Each named move below is a turn or a mirror, shown by a few rows before and after it. Which moves, in which order, take the first row of each later pair to the second? The first pair is answered.
pof:
[-.06,-.15,-.04,-.04,.09,.19,.02,.17,-.02,.00]  ->  [-.02,-.11,.05,-.10,-.21,-.06,.06,-.14,.01,-.05]
[.01,-.06,-.16,.01,.31,.27,-.05,.26,.00,-.04]  ->  [.08,.00,.00,-.10,-.27,-.22,.00,-.34,.06,-.13]
[.00,.12,.12,-.02,.15,.10,.06,-.25,.05,.23]  ->  [-.01,.12,.11,-.02,.18,.12,.06,-.21,.05,.24]
Pab:
[-.14,.04,.26,-.28,-.14,-.29,.02,-.09,-.06,-.11]  ->  [-.06,-.14,.26,-.12,.09,-.01,-.37,.17,-.05,.02]
[.07,.01,-.16,.14,-.05,.15,-.14,-.20,-.07,.32]  ->  [.04,.09,-.16,.07,-.14,.02,.04,-.32,-.08,.26]
[-.08,-.22,-.24,-.18,-.13,.18,-.17,.02,-.14,-.02]  ->  [-.10,-.15,-.23,-.25,-.23,.06,.00,-.10,-.15,-.08]
daget:
[-.02,.10,-.09,-.03,-.12,-.06,.03,-.05,-.08,.01]  ->  [-.03,.10,-.15,-.03,-.08,.00,.05,.01,-.09,.02]
[-.09,-.08,-.11,-.10,-.02,-.01,.10,.16,-.02,-.08]  ->  [-.09,-.03,-.03,-.09,.06,-.04,.08,.20,.01,-.09]
[.06,-.05,.00,.09,-.04,-.03,-.13,-.25,-.10,.19]  ->  [.05,-.09,-.11,.09,-.02,.07,-.09,-.18,-.15,.21]

Between the rows of a pair lie two moves.
[-.02,.27,.12,.13,.17,-.04,.00,-.20,-.06,.27]  ->  [-.02,.20,.02,.16,.25,.10,-.03,-.09,-.09,.31]	daget, pof
[.04,-.24,-.04,.17,.11,.26,-.26,.11,-.07,.38]  ->  [-.08,.16,.11,-.08,-.15,-.27,.39,-.28,-.02,.14]	daget, Pab
[-.08,.03,-.21,-.01,.03,.12,.32,.18,.07,-.14]  ->  [-.07,.09,-.03,.06,.21,.11,.18,.29,.13,-.14]	daget, Pab
[.03,.03,.08,.04,-.20,-.07,-.23,-.34,-.05,.15]  ->  [-.02,-.09,-.20,.07,-.02,.28,-.18,-.06,-.15,.23]	daget, pof
[.01,.02,.01,-.03,-.14,-.07,.07,-.15,.00,.01]  ->  [.06,-.08,.02,.04,-.08,.03,-.15,-.07,.02,.07]	Pab, pof
[.05,-.07,.01,.09,.11,.07,-.12,.19,-.06,.06]  ->  [.00,.05,-.05,-.05,-.10,-.11,.22,-.02,-.09,-.03]	Pab, daget
[.04,-.13,.11,-.21,-.18,-.33,.10,.12,.01,-.30]  ->  [.02,-.10,.18,-.15,.10,-.20,.02,.35,.03,-.29]	pof, daget
[-.10,.20,.15,-.01,.10,-.08,.30,-.01,-.05,-.02]  ->  [-.07,.09,.14,.09,.28,.12,.05,.20,-.06,.06]	pof, Pab
[-.07,.07,-.33,.01,-.01,.18,.33,-.13,-.13,.14]  ->  [-.12,.29,.03,.06,.34,.07,.27,.05,-.02,.06]	daget, daget
[-.10,.23,.17,-.18,-.11,-.34,.43,-.21,.00,-.20]  ->  [.06,-.27,-.03,.13,.24,.34,-.39,.30,-.06,.11]	daget, Pab
[-.12,.02,.06,.06,-.26,-.21,.01,-.41,-.04,-.01]  ->  [-.19,-.12,-.35,.06,-.09,.21,.18,-.09,-.18,.08]	daget, daget
[.01,.11,-.13,.01,-.15,-.13,.09,-.34,.04,.07]  ->  [-.04,.07,-.33,.03,.06,.13,.18,-.08,-.03,.12]	daget, daget
[-.10,-.19,-.24,.02,.03,.20,.06,.15,-.10,-.04]  ->  [-.06,-.03,.07,-.04,-.21,-.23,.08,-.21,.00,-.14]	daget, pof
[.01,.21,.03,.05,.17,.06,.04,-.03,-.06,.05]  ->  [.04,.20,.09,.08,.15,.02,-.06,-.05,-.04,.06]	daget, Pab
[.00,-.26,-.29,-.04,-.09,.25,-.11,.13,-.09,.04]  ->  [-.02,-.23,-.33,-.08,-.12,.23,-.02,.10,-.11,.02]	pof, daget
[.05,.00,-.09,-.24,-.11,-.10,.16,-.36,-.02,.06]  ->  [-.03,.04,-.21,-.24,.19,.13,.30,-.06,-.07,.06]	pof, Pab
[-.01,-.21,-.31,.13,.14,.16,-.06,-.09,.00,.24]  ->  [-.10,.07,-.18,-.01,.11,-.13,.36,-.24,.04,.07]	daget, Pab
[.08,.01,-.03,.07,.12,-.02,-.19,.01,.13,.08]  ->  [.01,.09,-.10,.02,.22,.01,.02,.10,.10,.04]	Pab, pof
[-.05,.09,.05,-.04,.09,-.10,.25,.11,.06,-.17]  ->  [-.03,.08,.07,-.06,-.03,-.17,.24,.00,.07,-.18]	pof, daget
[-.02,-.09,.11,.03,.10,-.03,-.31,.12,.08,.04]  ->  [-.04,.02,.12,-.10,-.15,-.27,-.07,-.14,.08,-.04]	daget, Pab
